Each path below is one point turned by a fixed rotation once a step. After each direction that follows a path, write how fast that rotation turns it, in degrees per step (0 if it stays still).
Each turn is a multiple of 5 degrees from 10 to 175, or 0.
Each row of a path follows its step; steps can be skipped.

step 1: [ 11.5   2.6   9.9  33.1 -33.0 -21.6   0.1  33.9  22.4 -26.4  20.8  -0.6
 -39.1  18.6  13.8   0.4 -24.6   1.3 -11.6  -9.3 -20.6 -18.2  15.6  -9.0
   3.7  28.4  -9.1  -4.8  35.2 -18.4  14.3   7.1 -34.0  -4.7   6.7  21.8
  -9.5 -20.2   9.2  -4.2 -16.5  19.2 -14.6   8.8 -10.3  25.2 -26.5   2.9
  11.8  11.6 -11.5   8.4  11.5 -10.9 -19.2 -15.6  19.2 -23.3  23.1  18.3
  14.4  17.7 -17.7  14.4   5.9  -9.3  -1.4 -37.4   1.1]
step 5: [ 23.1  -1.0  -4.2  23.4 -31.8 -37.6  14.1 -17.5   2.6  -2.9 -18.8  11.8
   2.1  10.4   8.4  10.4  -1.3   6.9  12.0   7.4  10.0  -9.2 -14.6   8.4
   0.7  -8.6  13.6   4.5  16.4 -39.5  29.8   1.5  -2.7 -11.2 -12.6 -18.5
  34.0   8.1  -1.8  -2.9 -24.8   2.5   6.3  -2.1 -44.6  29.1  -2.6  -4.0
 -15.2  -7.6  -4.0 -23.3 -16.1  -8.8 -55.6 -32.6  -0.1   1.7   5.3   4.3
  23.6 -20.3  19.1  11.6 -16.1  -4.1  20.5 -34.6   7.6]
step 9: [ 15.4  -8.0   7.6  20.7  -0.1  -5.8 -13.2   0.2  11.0   9.6 -36.9  -5.4
 -13.3 -16.8 -13.5 -11.5   2.5   8.1   3.2  -8.1 -22.8  -3.9 -18.4   8.3
   6.9 -15.2 -15.1  12.3   4.6  13.7  35.3   6.5 -19.8 -10.6 -20.5  32.3
  10.0 -32.6  -8.8  21.5  -7.7  37.2  -9.1 -14.6 -20.6  47.9 -16.0 -14.9
 -18.7 -28.7  -6.2 -12.0   1.1 -24.5  -7.1  -8.0 -20.7 -10.0  -4.0  -0.1
  -2.3  27.5  20.5  14.6  43.1 -22.4  24.3  -6.5  26.3]
step 11: [  4.6  -4.2  10.3   9.1  -1.5   1.8  16.9   1.5 -52.9  15.9  10.1  27.0
   4.5   5.9 -12.9   6.7  16.7  -9.7  -0.8 -12.2  25.1  -7.5  10.5 -18.5
  11.6  15.9  15.9  11.0  56.0  -5.7 -23.2 -12.1 -22.6  11.5  19.8  15.4
  25.8 -21.5  19.6  10.3 -11.4  16.7 -26.0 -15.2   9.0  -8.4   4.0 -19.0
  40.1 -11.0   9.8  -5.0   4.7  26.2  -1.4 -22.4   3.8  12.4  10.4  -3.8
   5.4 -36.0  -2.9   8.6 -16.0  38.9  24.5   2.8  -3.9]
step 14: [  6.9 -42.7   1.3  34.3 -11.2  19.8  15.0   4.8 -10.1 -25.7 -11.0  20.0
  -4.5  13.2  -4.3 -13.9   5.9   9.6 -14.8  12.5 -12.4 -30.3   1.0 -20.6
  -9.4  14.9   7.8  25.3  14.4 -48.2   2.3  15.0  19.2  14.4  -6.7  13.2
  10.7  -6.6  22.4 -10.6 -13.2  22.4 -33.3 -33.2  -9.2  10.8  13.3  -2.5
  14.7  -1.6  29.9 -15.6  10.9  -8.2 -21.0 -40.8  -4.9  14.9  16.0 -26.1
  19.1 -10.8 -20.6   4.8  14.7  -2.3  21.8 -12.1 -10.8]
step 21: [ 18.4  13.8   8.1  27.9  -0.2   1.5  -9.4 -19.9  -3.3   6.1  10.6 -30.9
 -25.9  17.4  13.5   7.8  23.4   4.6   7.0  -7.0  16.6  14.9   2.5  11.3
  36.4   8.4 -13.2  -8.0  -7.4   2.1  23.9 -38.6  -8.4 -21.4   6.4  -7.4
   4.6 -22.2 -44.7  13.6  -6.3  -3.1 -35.3   0.2 -12.1  19.4  13.4  -1.0
  -0.9  -6.8  -8.2  -1.8  37.5  11.6 -35.0 -34.7 -38.0  23.9   1.8 -31.9
   8.9   0.1   5.8  -3.4 -11.8 -11.3  -6.9  10.4  22.3]
step 27: [ 12.4   2.6  19.0  19.9  -2.7 -22.3 -11.1   4.2  -3.4 -14.2  20.4   3.7
 -23.2 -14.6  -9.4 -12.1  -9.5  -7.6 -13.9 -37.5   2.1 -10.2  22.5   1.5
   1.6   5.3  -2.9  -3.4  26.3 -11.2  11.4  -4.8   6.4   1.6  24.3 -16.7
  28.6   8.3   9.5  -5.9 -35.1  42.5 -21.1   9.4 -12.6  30.3  -2.7   3.8
 -18.7  23.1  24.7  -6.3  -2.2  -9.3 -11.5 -64.6  33.3  17.0 -13.2  24.7
 -32.5  -6.2  -9.2   5.7   8.6   2.0   9.0   0.0 -17.6]
step 34: [-16.6  22.7   1.7  40.1  -6.7 -33.4   5.5 -13.0 -16.4   7.7  13.0  21.1
  -1.2   4.0  10.0  32.8  -1.6 -20.5   6.6  -8.3  16.7  18.8  11.6   9.3
  20.4  28.8 -32.4  18.6  11.1  14.9 -28.0   4.4 -20.4   8.0 -31.6  14.5
  19.3 -10.7  21.5   7.6  19.9 -14.9 -10.3 -11.3 -22.5  33.5 -16.6 -27.2
  18.3 -18.8 -15.5  10.6   7.5  20.0 -32.4 -31.2  -0.3   7.4   0.9 -15.6
  30.5  21.0  11.3  -1.2 -15.5   4.3  -2.7 -11.5  -4.0]
step 35: [  7.0 -14.9  -0.1  -8.2   5.9  20.7 -22.4  28.7  -2.0  -2.8 -37.6  -6.1
  -7.3  -3.0  36.1  15.5  -0.3  21.2  -9.0  17.2 -10.2  -6.9  -7.3  34.5
  16.7   6.0  -8.0  -5.0   2.1 -15.6   8.4 -17.4 -11.3  -5.9   1.0   6.9
  -4.5  14.2 -12.3  26.2 -18.7   0.7 -18.5 -11.0 -32.5  24.2 -10.0  -5.8
 -24.1  12.0  27.4 -21.5  14.2  -1.6 -37.9 -34.9  17.5   2.4 -12.7  14.1
  -8.7   2.5  18.7   8.4  -0.4 -40.5  47.4 -18.8  19.5]
Speeds:
[ -3.6  -1.3   5.0  -4.0   0.9   1.0   1.1   6.5  -0.2  -5.8   6.3  -8.2
  -2.5  -0.7  -3.2   3.1  -0.5   0.1   3.6  -1.0   0.3   4.5   4.4   1.8
  -1.8  -2.9  -1.3  -1.5 -12.0   0.3   5.1   4.1   7.7  -1.4  -0.9   2.6
  -3.8   6.0  -2.2  -0.3   0.0   5.8  -4.2   1.0  -2.5   5.2  -3.0  -4.2
   6.3   4.5   4.7   3.2   1.4   0.7  -0.5  -0.5   2.2  -3.6  -0.9 -10.8
  -1.9 -10.4  -0.1   0.0  -1.4   0.6   3.7  -8.0  -9.0] : 170
[ 4.3  0.0  0.3  2.3 -1.2  3.1 -0.6 11.7 -1.9  0.9 -4.4 -4.6 -2.4 -8.7
 -3.3 -3.0  1.6 -6.0 -3.7  0.4 -4.7 -7.7  0.2 -7.1 -1.8  7.2 -0.7  4.4
 -4.6  3.7 -5.3  9.2 -0.2  4.8 -0.5 -2.8 -5.3 -1.5 -5.3  1.8 -0.8  7.0
 -4.5 -3.2 -0.6 -1.6 -4.3 -1.1  0.2 -0.4 -0.9  0.1 -3.5  1.6  2.5  2.9
 -4.7 -6.5  6.1  7.2  3.5  2.0 -2.2 -2.6  9.2  1.0 -3.3 -4.8  3.6] : 135
[-4.0 -2.3  9.3 -1.9 -1.0 -0.6 -7.8  4.9  5.7  2.9  0.8 -4.2  0.1  3.4
  0.2 -0.8  2.5 -1.7  2.9  1.8 -2.9 -0.4 -5.1  2.5 11.2 -2.6 12.2 -3.6
 -2.4  6.5 -6.4  2.4  5.8  3.6  2.9  4.7  0.7 -5.5  8.0 -1.6  3.7 -5.6
  0.9  0.1 -3.2 -4.0  1.7  1.3 -0.1 -3.2 -0.8 -5.9 -1.4  4.7  0.2 -3.0
  5.0 -4.8 -0.4 -0.6 -0.3  4.7 -5.6  5.5 -0.5 -7.0  0.2 -6.0  1.4] : 115
[-0.3 -3.2  2.2  5.6  4.3  0.1 -1.2 -2.5  3.7  0.9  6.2  0.0 -7.1  7.7
  7.3 -5.6  6.2 -6.3 -5.2 -9.7  0.2 -5.5 11.7 -3.5 -4.2  2.4  0.9 -3.2
  1.2 -3.1  2.5  3.8  1.1  1.2  1.5  3.6  1.1 -0.1  2.6 -2.4  2.7  2.8
  4.1 -4.3  2.7 -5.8 -1.2  1.8 -0.6 -4.4  6.7  5.3 -5.5  4.9 -4.7 -1.5
  3.5  4.0  2.7 -4.9 -3.6  4.2 -2.6 -8.1 -1.5  1.8 -5.8 -0.4 -1.6] : 110
[ -5.1   1.4 -11.0  -0.1   6.4  -3.4   3.7  -2.3   0.4   5.3  -1.5  -3.6
  -7.0  -4.7   1.5  -2.6   9.3   4.1  -1.4   5.2  -3.3   9.8   5.2  -2.3
   1.6  -0.1  -0.9   3.8  -4.2   0.7  -2.9  -2.9   1.2  -0.6   1.4  -0.8
   0.4   5.3  -0.3  -7.0   1.7   5.9   3.2  -4.9  -4.4   4.3   1.6  -5.1
  -4.2   2.5  -2.2  -5.8  -1.7  -0.6   6.3 -10.7   1.4   1.8  -0.4   1.7
  -2.7   7.5  -0.4  -4.0   0.2  -7.7   3.4  -2.0   0.6] : 100
[  4.0   8.9   1.5   3.7   6.0  -1.3  -0.1   3.0   9.5  -6.6   0.7  -3.8
  -0.5   5.1  -7.3  -5.2  -2.8   2.2  -4.1   0.9   1.5  -4.6   7.6  -2.1
  -1.9   0.4  -1.8 -10.3   5.8   2.2  -5.2  -1.2   0.8  -1.8   4.7   0.8
   0.1   0.7   0.4  -3.7   2.1  -1.6  -8.3   3.3  -5.0  -2.1   3.5  -4.7
  -7.7   4.8  -5.5   2.8  -5.2   0.3   2.9   0.5  -4.6  -3.5  -5.7  -0.8
   4.5  -4.4   5.6   0.0  -1.9  -5.7   3.9   4.6   1.2] : 125
[-6.8  1.4  5.4  0.2 10.3  3.6 -0.1 -0.8  2.0  4.9 -2.8  1.2  5.7 -1.4
 -4.6 -8.6  2.3 -4.6 -1.3 -3.2 -1.2  5.8  3.4  5.4 -1.9 10.6  6.5  1.1
 -0.8  2.6  5.3 -8.3  1.2  2.3 -1.8 -2.5  0.0 -4.7  2.6  5.0  0.3  2.4
  1.2  0.2 -4.0  1.9  3.1 -4.5  0.4 -6.5  1.5  2.2  3.9 -5.7 -3.1  1.9
  1.1  5.7  0.1  1.3  8.1 -5.5 -2.8 -1.0  9.0  2.1  7.7  1.7 -0.6] : 155
